In the rows, zero is written as 128.
A single turn carries every row of the set below to another of its rows. Some are shown first; where does it send the rows asked next?
J_152: [118 151 145 144 131 100  79 161 160 139 154 135 138]
J_929: [126 142 142 149 129 114  92 180 165 118 155 130 129]
J_990: [161 152 131 107 136 154 136 144 110  89 115 141 131]
J_788: [142  84 127 123 125 126 143 107  94 152 126 130 164]
J_804: [144  75 127 114 129 127 141 106  98 144 121 134 153]
J_250: [154  87 125 118 132 127 144 115  87 147 117 136 151]
J_31: [ 98 125 120 125  94 130 117  98 138 182 137 121 105]
J_566: [130 151 146 136 130  92  78 171 155 131 139 131 137]
J_27: [150 111 125 119 171 114 120 138 154 118 101 120  90]
J_916: [ 96 138 107 130  89 122 114 104 145 172 138 119 110]
J_943: [168 153 141 111 124 150 128 141 114  83 123 114 127]
J_241: [131 151 146 137 129  89  87 165 163 128 154 134 135]
J_931: [162 156 151 113 117 153 125 139 104  90 117 115 132]
J_458: [104 134 127 147 110 122 108  91 152 175 150 124 102]
J_885: [ 95 131 117 125  89 121 115  95 149 170 142 129 106]
J_967: [110 128 156 148 126 124 161 102 153 128 158 165 147]
J_71: [133  85 138 108 130 117 154 108  89 156 127 132 133]
J_891: [114  97 182 121 130 148 128 111 141 113 108 144 104]
J_318: [158 162 139 120 122 148 125 153 108  84 128 119 128]
J_951: [130 146 104 136 139 103 170 139 161 125 157 118 109]

J_31 -> J_152
J_71 -> J_458
Where do these go?
J_241 -> J_943
J_951 -> J_27
J_916 -> J_566

A single turn carries every row of the set below to another of its rows. Some are shown first; where does it send the rows asked next?
J_902: [152 132 154  92 111 154 148 108 113 167 127  83]
J_880: [132 123 132 146 140 115 128 118 101 115 117 173]
J_679: [153 170 142 152  92 102 118 112 141 145 131 109]
J_462: [153 143 141 122 205 122 146 116 131 124 136 125]
J_484: [167 131 149 107 107 162 139  97 110 114 168 128]
J_396: [157 176 136 146 120 145 178 131 142 140 115  95]
J_618: [146  94 100  85 133 144 133 146 129 125 120 124]
J_225: [153 139 149 117 112 178 121 139  87 104 140 104]
J_834: [142 166 116 150 149 111 101 114 160 154 127  87]
J_205: [146 153 155 114 161  98 113 111 146 129 171 137]
J_109: [115 152 138 132 149 140 103 103  85 151  95 112]
J_187: [152 101 132 141 174 140 114 142 145 120 171 114]
J_956: [147 147 140 122 204 121 146 121 133 119 147 123]
J_133: [ 83 134 130 135 142 164 128 115 101 159 124  99]
J_751: [139  81 155 129 157 113 142 120 152 114 122 123]
J_367: [119 129 133  96 146 113 127  79 148 164 123 133]
J_346: [120 125 143 116 139 156 147  90 104 124 152 164]
J_452: [129 141 148 146 147 131 138 141 145 109  88 158]
J_983: [142  95 128 124  98 119  95 141 147 129 135 122]
J_194: [134 149 145 164 127 130 105  92 115 128  89 134]
J_435: [156 138 122 135 142 116 133 144  75 150 104 137]
J_584: [125 176 149 105 156 101 128  84 128 128 116 109]
J_978: [147  95 102  86 136 146 127 150 127 135 117 116]
J_502: [147  97 147 137 179 141 107 136 140 128 163 113]
J_128: [153 125 139 151 158 178 166 128 125 156 135  88]
J_493: [114 159 142 168 142 157 122 149 146  95 129 123]
J_529: [181 106 122 139 110 115 118 133 120 139 109  90]
J_950: [106 107 149 153 136 161 140 102 103 139 164 109]
J_948: [ 93 180 109 145 143 159 127 118 134 131 148 117]
J_796: [124 187 150 100 155 108 134  98 130 133 112 116]
J_845: [152 104 121 122 100 119  96 136 153 122 141 134]
J_695: [154 122 131 143 159 173 173 140 118 148 142  90]
J_429: [120 129 127  88 140 154 165 105 118 140  91  97]
J_689: [171 155 117 155 108 150 140 147 149 158 153 110]
J_746: [160 178 139 138  92 108 113 115 141 143 128 119]
J_724: [101 133 106 120 133 146 148 101 141 137 175 138]
J_711: [161 150 120 156 111 147 138 149 154 165 157 108]
J_245: [113 164  92 127 153 134 118 146 105 148 150  92]
J_277: [143 158 105 124 116 141 106 134  71 131 122 107]
J_789: [120 134 131  87 148 150 175 117 114 141  98 107]
J_896: [132 143 171 137 160 151 147 130 157 132 145  69]
J_97: [153 165 160 124 130 165 114 139 144  84 127 103]
J_928: [159 176 134 143 117 145 178 139 134 145 123  97]
J_423: [147 162 151 115 169 105 112 116 149 126 165 139]
J_51: [129 128 143 161 108 144  97 107 137  90 113 110]
J_212: [132 106 154 146 124 152 106 105 109  96 158  98]
J_565: [137 131 132  68 102 121 134 127 131 115 111 114]
J_581: [134 129 130  66 106 123 136 132 130 120 110 126]

J_97 -> J_484
J_948 -> J_277
J_950 -> J_133
Where do these go?
J_956 -> J_928
J_978 -> J_462
J_187 -> J_695
J_584 -> J_679
J_896 -> J_902

A single turn carries every row of the set below to another of its rows. Some are shown first; where does it send the rows asked next?
J_559: [148 121 122 133 108 138  84 162 109 172  81 139 116]
J_88: [113 132 150 157 135 108 112 143 148 120  72 118 138]
J_18: [139 110 119 118 130 148 170 126  97 159 149  99 122]
J_151: [172 111 114 135 106 168 155 103 127 174 142 121 130]
J_392: [143 127 124 105 135 136 129  74 159 128 139 139 152]
J_827: [130 157 144 159 135 114 112 130 165 100 115 136 125]
J_975: [101 161 121 129 134 163 165 137 136 167  75 126 132]
J_134: [162 118  96  85 133 172 142 120 111 158 114 140 126]
J_498: [129 150 141 118 133 138 171 101 173 142  88 131 142]
J_467: [139 169 103 125 119 160 105  97 152 119 146 127 154]
J_122: [149 150 152 145 110 131  70 128 160 128 117 129 144]
J_980: [130 117 142 139 145 163 113  97 149 100 143 141 111]
J_499: [111 128 108  94 106 158 153 132 110 172  83 107 145]
J_49: [166 120  97 132 168 165 110 137 119 137 129 147 122]
J_137: [135 132 161 132 122 128  71 117 133 126 144 137 110]
J_28: [124 111 109 157 111 113 120 139  84 156 122 114  97]
J_561: [143 121 101 138  98 148  96 166  91 142  88 121 117]
J_386: [133 155 159 116 113 145 151 105 175 162 100 132 153]
J_673: [140 158 135 163 129 142  81 119 166 114 116 112 135]
J_475: [119 140 148 156 113 108 108 124 116 104 145 105 122]
J_363: [ 95 129 122 161  89 141 129 146 127 130  71 108 115]
J_986: [124 146 159 108 138 140 159 116 177 135 115 112 151]
J_190: [136 117 138 142  92 138 128 158  87 148  80 135 107]
J_599: [118 153 146 160 119 130  73 115 153 120 116 135 115]
J_434: [138 132  83  96 118 171 144 142 109 177 124 116 122]
J_271: [133 140  99 172 119 148  91 163 112 148 103 119 102]
J_771: [150  99  78 124 108 164 107 110 130 143 150 109 125]
J_236: [100 142 152 128 125 118 164  95 140 147 143 109 123]
J_74: [114 145 103 126 120  92 107 154 141 144  74 130 135]
J_743: [125 134  99 131 112 139  79 158 108 162  80 116 110]
J_744: [ 98 105 128  91 129 120 156 139 152 153  90 109 124]
J_234: [144 126 110 137 119 187  94 115 117 139 153 102 107]
J_999: [167 111 125 121 134 135 128  94 150 105 149 136 121]
J_712: [171 119 123 101 123 183 145 128 119 176 112 141 136]
J_195: [107 127 145 164 125 122 138 149 147 144  72 102 104]
J_769: [155 108  94 103 125 162 157 113 127 184 119 134 125]
J_637: [125 151 127  87 131 128 167 105 163 141 127 138 138]
J_668: [ 99 130 118  88  89 122 151 130 124 158  84 110 116]
J_385: [117 139 163 112 113 118 145 128 169 165 116  91 145]
J_828: [144 116 103 161 134 178  81 123 104 150 121 124 116]

J_236 -> J_475
J_385 -> J_137
Where do these go?
J_386 -> J_122
J_743 -> J_134
J_827 -> J_271
J_771 -> J_744
J_392 -> J_88
J_234 -> J_668
J_769 -> J_986
J_49 -> J_975

